Families of rows that turns and mirrors carry onto each other, the same ones carrying the whole set onto itself: the rest of each named row's family, in list order
7 families of 4 rows
movuk: [ 10  19  13   6 -11   3  15  15   9  16  21]
gipa: [  5  16  13  12 -23  19  20   9   2   1  14]
febis: [16 15 12 -2  4 27 13  4  3 13 18]
dadur: [-17  -3 -29  -7  -8   1  -2   9  11  -7  -6]
Boz: [-19 -10 -15  -1 -11  -8 -11   2   5 -12  -4]
pibat: [ 24  14   9   9 -17  13   5   4   6   4  21]
Kas: [15 17 16 15 -7 12 18 13 -1 -5  8]
Vid: [-21 -10  -9  -3   5 -12   6   4 -14  -4   6]
vegek: [ 14  19  16   8 -11   6   8   8  11   8  25]
Tazav: [-18   3 -17 -12  14 -12  -5   5   7  -5  11]
rupob: [-22   7 -15 -19   6  -4  -1  -7  -4  -2   0]
Reme: [ 17   4  22  10 -10  10  16   6  15  -2  13]
bevo: [-12  -5 -19  -5   7  -4 -11 -10  -9  -4   7]
Todi: [  4  11   6  -6 -11  40  11   5  -2  -1  13]
Nogug: [-20  -8 -14  -3  -6 -10   4  -4  18   5 -10]
zugok: [-18 -14 -16   4  -3   0  -6  -2  22   5  -4]
ged: [-14  -7 -12  -8   7 -12  -2  -1 -15  -5   0]
Zifuv: [10  3  7 12  0 38 12  4  6  7 11]
Pasam: [17 -4  6  4 -3 26 24  3 -7  0 17]
tosel: [-14  -7 -26 -10 -11   8  -9   7  11  -3  -4]
padi: [ 9 15 21 14 -6  5 20 13 -4  4 10]
zarim: [-21   1 -12 -14   8 -17  -1   8   3   0  13]
dab: [-15 -13 -19 -11  15  -7   0   1   5   8   2]
Taru: [ 4  7 13 -5 -7 26 32  2  4  4 17]
subis: [ 9  7  6 13  5 33 21  6  8  5 15]
toteg: [  7   9   4  -7 -11  36  23   4  -3   4  11]
Kife: [-18   4 -26   1 -10  -6  -8  -3  15   7   2]
kom: [ -9 -14 -14   0   0   4 -14   1  21   4  -9]

Same family as gipa: febis, Boz, dab
Same family as dadur: Kas, Tazav, subis
Same family as Reme: rupob, Pasam, Kife
Same family as toteg: vegek, zugok, ged
Same family as padi: Zifuv, tosel, zarim

Families of rows that turns and mirrors carry onto each other, the same ones carrying the whole set onto itself: the rest of each named row's family, in list order
12 families of 3 rows
rulez: [ -7 -13   9 -39  12  26  19  31 -21]
sal: [  3  -2   7 -16  31  13   6  35 -20]
fif: [-17   9   4 -24  16  23   9   5  14]
Gana: [  6 -13  13  -9  28  39  21  31   7]
kef: [ -1   0   9 -11  29   8   2  37 -15]
Bameg: [ 15  -5  23 -30   9  16  -9  26  -2]
vuru: [-20  -9  25   3   5  14  17  13  -4]
Tiz: [ 12 -16  15 -28  18  22  10   4 -20]
Lonum: [ -8  -7   2 -41  24  32   7   5   4]
pid: [-1 -7 15 -1 25 32 17 34 15]
raram: [-17 -35  24 -13  14  17  -4  24  -7]
lovif: [  2 -19  14  -8  29  34   9  38  12]
bifu: [-10 -15 -16 -13   2  28  12  30  16]
samo: [-4  7 20 -2  7  7  9  6 -2]
limuf: [-18 -15  25 -22  23   8  22  18   9]
vagak: [  4 -17   4 -15  -9  36  -2   3  -5]
gele: [-16 -23  24 -28  27  10  18  20   7]
zofar: [ 11   7  25 -19   4  12  -3  23   3]
Refa: [-10 -31 -13 -19   9  10  -4  28  -6]
Fad: [ -2 -29 -14  -7   3  23  -6  15   5]
dod: [ -5 -21 -18 -21   6  32  13  29  11]
fir: [  0 -20   5 -13  -9  31 -12   9   0]
tikat: [  6 -23 -16 -10   4  30  10   6  -3]
Vataf: [ -1 -16 -15 -21   8  20  23  12 -17]
Dakez: [  1   5   9 -11  28  11  10  33 -18]
Tasi: [-14 -18  23 -28  26  12  27  15   4]
bedib: [ -6 -13 -17 -16   3  32  21  25  11]
seg: [ 18   4  23 -28   7  20   5  18  -5]
tisur: [ -5 -25  20 -18  15  29  22   9 -21]
Fufa: [-19  -8   5 -32  20  21 -10  16  16]
kolu: [ -4 -14 -13   3  -2  21   6   8   7]
Depe: [-19   9  13 -18   2  15  24  29  -8]
goza: [-16  -5 -11  -1   0   5  12  19   0]
nipad: [ -1 -10   6  -7 -12  30  -4   5   1]
pesu: [ -3 -22  19 -17  15   6 -19  21  -2]
Mipek: [-21 -13  13 -27   7  12  -2  44  -5]

Same family as rulez: Depe, Mipek
Same family as seg: Bameg, zofar
Same family as kef: sal, Dakez
Same family as fif: Lonum, Fufa
Same family as Gana: pid, lovif
Same family as bifu: dod, bedib
Same family as vuru: raram, tisur
Same family as Tiz: samo, pesu

Families of rows that turns and mirrors carry onto each other, the same ones carrying the whole set onto itself: the rest of each named row's family, in list order
7 families of 3 rows
bini: [-23  -9  -1  14   0  21 -22 -16 -14]
Kidep: [ 7  2 -9  0 -6 -1 -5 12 -5]
koni: [ 15  -5 -13   0  -5  16  -3  19  -7]
tuto: [-25 -12   3  25   3  26 -24  -1 -20]
sika: [-34  -4 -14  19  10  26 -30  -1 -13]
deme: [ 10  -9  -1   1   2   8  -6  -1 -14]
zege: [-10  10 -28  -6  -9  32 -12  31 -24]
Dila: [-17   3 -30 -12   0  33 -29  24 -26]
nunog: [-31  -7   3  21   3  13 -25   5  -7]
rovog: [-14   0 -33   1 -14  33 -35  16 -26]
pep: [  9  -8 -11 -11  -5  -1 -15   9 -15]
Siled: [-26  11 -28   1   7  29 -24  26 -30]
potag: [ 18   5  -7   5   4   7 -15   9 -14]
kop: [  6 -19 -12  -4 -10   7  -8  10  -5]
Vusev: [-28 -19 -16  23  -1  20 -23  -4 -12]
ked: [-34   2   6  11   2  21 -26  -4 -14]
Bop: [-25   9 -17 -13  -1  35 -14  26 -24]
gara: [ -8   8 -26   5   1  28 -29  32 -33]
Mosog: [-16  -4  11  21  12  25 -28   7  -9]
Damo: [ -7  -4 -10 -11  -5  -3   0  16 -17]
Nanu: [-15   5 -17  -1 -10  38 -29  30 -31]

Same family as bini: koni, Siled
Same family as potag: Vusev, Bop
Same family as zege: sika, deme
Same family as rovog: Mosog, Damo
Same family as Kidep: tuto, Dila

Families of rows that turns and mirrors carry onto each other, the same ones carrying the whole set onto itself: the rest of each named row's family, in list order
3 families of 6 rows
Sigud: [-20 -22   6   0   8  15  -8 -18   6]
beka: [-28 -13 -13 -30 -17   9 -17  16   7]
Fated: [-24 -17 -10 -28 -17  10 -21  22   0]
zum: [-11  -9  25  -1  10 -13  -7  -9  -8]
garal: [-19  -1  -3 -27 -11 -14 -21  25  -4]
Beni: [-26 -23  -5 -17  -9  21  -8  -6  15]
migug: [-28 -19 -15 -27 -19   9 -14  14   0]
rufi: [-19 -23  14   0   3   9  -4 -21   3]
kip: [ -8  -8  22   1  10 -13  -6  -9   1]
Zozi: [-17 -20  12  -2   5  10  -2 -18  11]
dubu: [-27 -27  -8 -17  -6  23 -15   0   9]
Lilun: [-28 -28  -5 -14 -11  20  -8  -9   8]
tudo: [-12   0  15 -15   2 -23 -13  13 -16]
kezub: [ -9   2  15 -12   2 -26 -15  13  -7]
pofu: [-10  -6  17   5  11  -7  -6 -13  -5]
Roga: [ -6   4  15  -5   2 -20 -12  10 -13]
pamol: [-21  -5  -5 -28 -12 -13 -17  25 -12]
Tovov: [-13  -1   2 -22 -13 -12 -20  28 -11]

Same family as pamol: zum, migug, rufi, Lilun, tudo
Same family as Sigud: Fated, dubu, pofu, Roga, Tovov

Families of rows that turns and mirrors carry onto each other, the same ones carrying the whole set onto itself: the rest of each named row's family, in list order
3 families of 5 rows
sus: [ 21   6 -28   2   0   6  -3  19  -8  -8  -8  -4  13   3  15   0   4  -8
  12   5]
dun: [-10 -25   6 -28  -9  -1  -1  -4  21   0  -3  16  14 -16  -2  10 -26  -7
  -7  -5]
mured: [  4  -8  -8 -17 -14  18  13   0   3  16 -21  28  -2   4  11  14 -15  -6
  19   6]
Zaluk: [ 17   2 -24  -9   5  -2 -12  19   4  -1   4  -5  21 -20   3  -5 -15 -14
   1  -5]
tipef: [ -3  -6  10 -23  -3  14   5   5   6  11 -12   9  -6   4 -22 -10 -29 -11
   0  20]
dinul: [ -3  -8  12 -19  -5  -7  21  -6  17  -5  23  -6  -2   2 -24 -12  -8  24
   5  -5]
sired: [ 11   1 -18  -9   9  -3 -11  25   8 -22   5 -12  15  -9  -1  -9   0  -6
  -5   6]
biz: [  0 -15   3 -13 -16  -9  23 -15  14  -7  18   3   7   3   2   8   2  28
  12 -19]
luse: [  5   0   0  -9 -12   4  32  -5   5   0   9   4  -9  18  -7  -1   7  30
  24  -1]
sazol: [  8  -4   8  -5 -17  -2  27 -20  -6  18  10  -3   3  12 -13  -5 -16  16
  15 -10]
dosan: [ -7 -22  12  -8 -16   6   9 -11  -5 -12 -20   5   7  23   6  12  -7  -3
  -3  11]
Namit: [ 20   8 -19   1   3   3  -7  13 -13   3  -6 -13  16  -2   0 -11 -14 -17
   2   6]
zubut: [  6  -1  -3 -20  -9  -1  24  -4  16  19  19  11  -3 -10 -15  -5 -15  21
  22 -14]
Muzib: [ 14  -6 -19   0  -2  -5  -9  12  -3 -22  -2 -13  24   0  16   3   4  -6
  -3  -2]
Lumur: [-11 -16   2 -28  -3  10   7  14  25 -23  -9  19  -5   4   0   7   2   7
   3  16]

Same family as dun: mured, tipef, dosan, Lumur
Same family as sus: Zaluk, sired, Namit, Muzib
Same family as zubut: dinul, biz, luse, sazol

Families of rows that turns and mirrors carry onto each other, the same ones carrying the whole set onto itself: the rest of each named row's family, in list order
5 families of 8 rows
nobe: [ -6  -1  11   4 -13  -3  -5 -35  -7  20  18   7  -1  -4]
lidel: [ 11   3 -12  -1  19   0  14  -6  12 -14  32  -2  -3 -25]
Bupi: [ -4   3  14   3  -1   7  -4 -26  -6  23  34  16  -6 -11]
Buze: [-19   6 -17  14  -9  11   2  -4 -12  18   2 -10  -4  -8]
ves: [ 12   3 -22 -14   7   1  -1 -12  16   0  13   4  -9 -29]
zugi: [ 16  18  11  11   0 -21  11  -2 -21 -11  16 -14   6 -13]
daku: [ -2 -11  11  13 -11  -2  -3 -13  -5  22  39   1   1 -13]
basez: [ 13  26  15  14 -11 -14 -10  -1 -25 -10  10   5   0 -21]
gemol: [  7  19  -4   8  -9  -7   2  -6  13 -13  20   2  -5 -47]
dagen: [-13   6 -10  13  -2  -3  -9 -10 -12  30  14 -10 -12 -10]
ras: [ 18  23  19   2  -7 -12   9  -5 -23 -12  -1   2  -2 -14]
lifig: [-17  15  -8  19   4  -3  14  15  -9  18  -3  12  -2 -10]
rurut: [ 11  19  -5  21  -2  -1 -11  -5  12  -6  16   7  -1 -42]
Puror: [ 11   3  -2  -7  17  -2  21  -2 -16 -19  17  -6   3  -4]
kufi: [ 13  22  13   2 -19 -25   0  -4 -17 -13  12  -1  -1 -23]
Sifu: [ 10   3   0 -11   7  -2  -3  -4 -26 -16   6   7  -1   5]
Zin: [ 12   4  -1 -28   7   3   8 -11 -18 -11   8   9  -7  -8]
mita: [ -4  -1   6   5 -17   2  -9 -27  -6  22  24   4  -1   0]
supu: [-23   5 -15  10  -5   7   2 -14 -14  17   0 -10  -9 -12]
lub: [ 16  18   1  17   1 -18   4  -6   7  -6  30  -9   1 -35]
pesi: [ 15  26  16  -2 -11 -11   8  -3 -26  -7  -2   6   3 -22]
Fufo: [ 13   2   0 -21  11   6  11 -12 -13 -17   9   4 -12  -5]
sinor: [-12  -6  -5  20  -7  -1   3   5 -17  21  16 -16   0 -10]
Nidad: [-16  -1  -2  17   2   5  23  22 -12   8  14  11   3 -13]
tafed: [ -9  12  16   6  -9 -10  11 -12   3   8  22  40  -2 -13]
sodo: [-17   9  -3   6  -9   4  -7  -9  -6  19  12 -23 -13  -9]
niz: [ 12   4 -18  -6  10   2   1 -11  19  -7  16   1 -17 -28]
Ran: [-9 14 21  2 -3  1 19  4 12  2 18 31  1 -7]
libe: [-23  19  -5  10  -2  -2  15  21   0   6   0   3  -9 -10]
Rif: [  8  -4 -21  -4  16  12  -4  -7  11 -12  12  10  -2 -16]
duz: [ 15  25  -4  12 -10 -13  -1  -4   8   3   3   1   0 -43]
loka: [ 17  25   1  17  -8 -17   0  -4   9  -3   6  -1  -7 -37]
kogot: [  5  -3 -16 -12   7  10  11 -10  12 -18  10   0  -1 -24]
Dizez: [-26  17 -10  13   0   0  19   9  -4   5   3  23 -10 -21]
napo: [-21  18  -8  15  -5   7  19  15  -4   6   8  24  -5 -17]
naro: [ -6  -6  14  10  -2   4  17   4   0   9  37  27   3 -16]
mufi: [ -4   4  23  -2 -10   7  -3 -26   6  14  30   5  -4  -7]
keb: [ 10   0   0 -17  -2  -8   9  -8 -17 -18   2  -3   3   0]
kelu: [ -7  12  16  10   5   7  19  -2  -3  12  17  37   4 -11]
babuv: [ -6  11  15   6 -13  -1   8  -8   1  10  30  38  -1  -9]

Same family as Zin: nobe, ves, supu, pesi, tafed, duz, Dizez
Same family as lifig: Bupi, gemol, dagen, kufi, kogot, keb, kelu
Same family as babuv: Buze, ras, mita, Fufo, niz, loka, napo
Same family as lidel: zugi, daku, Puror, lub, sinor, Nidad, naro

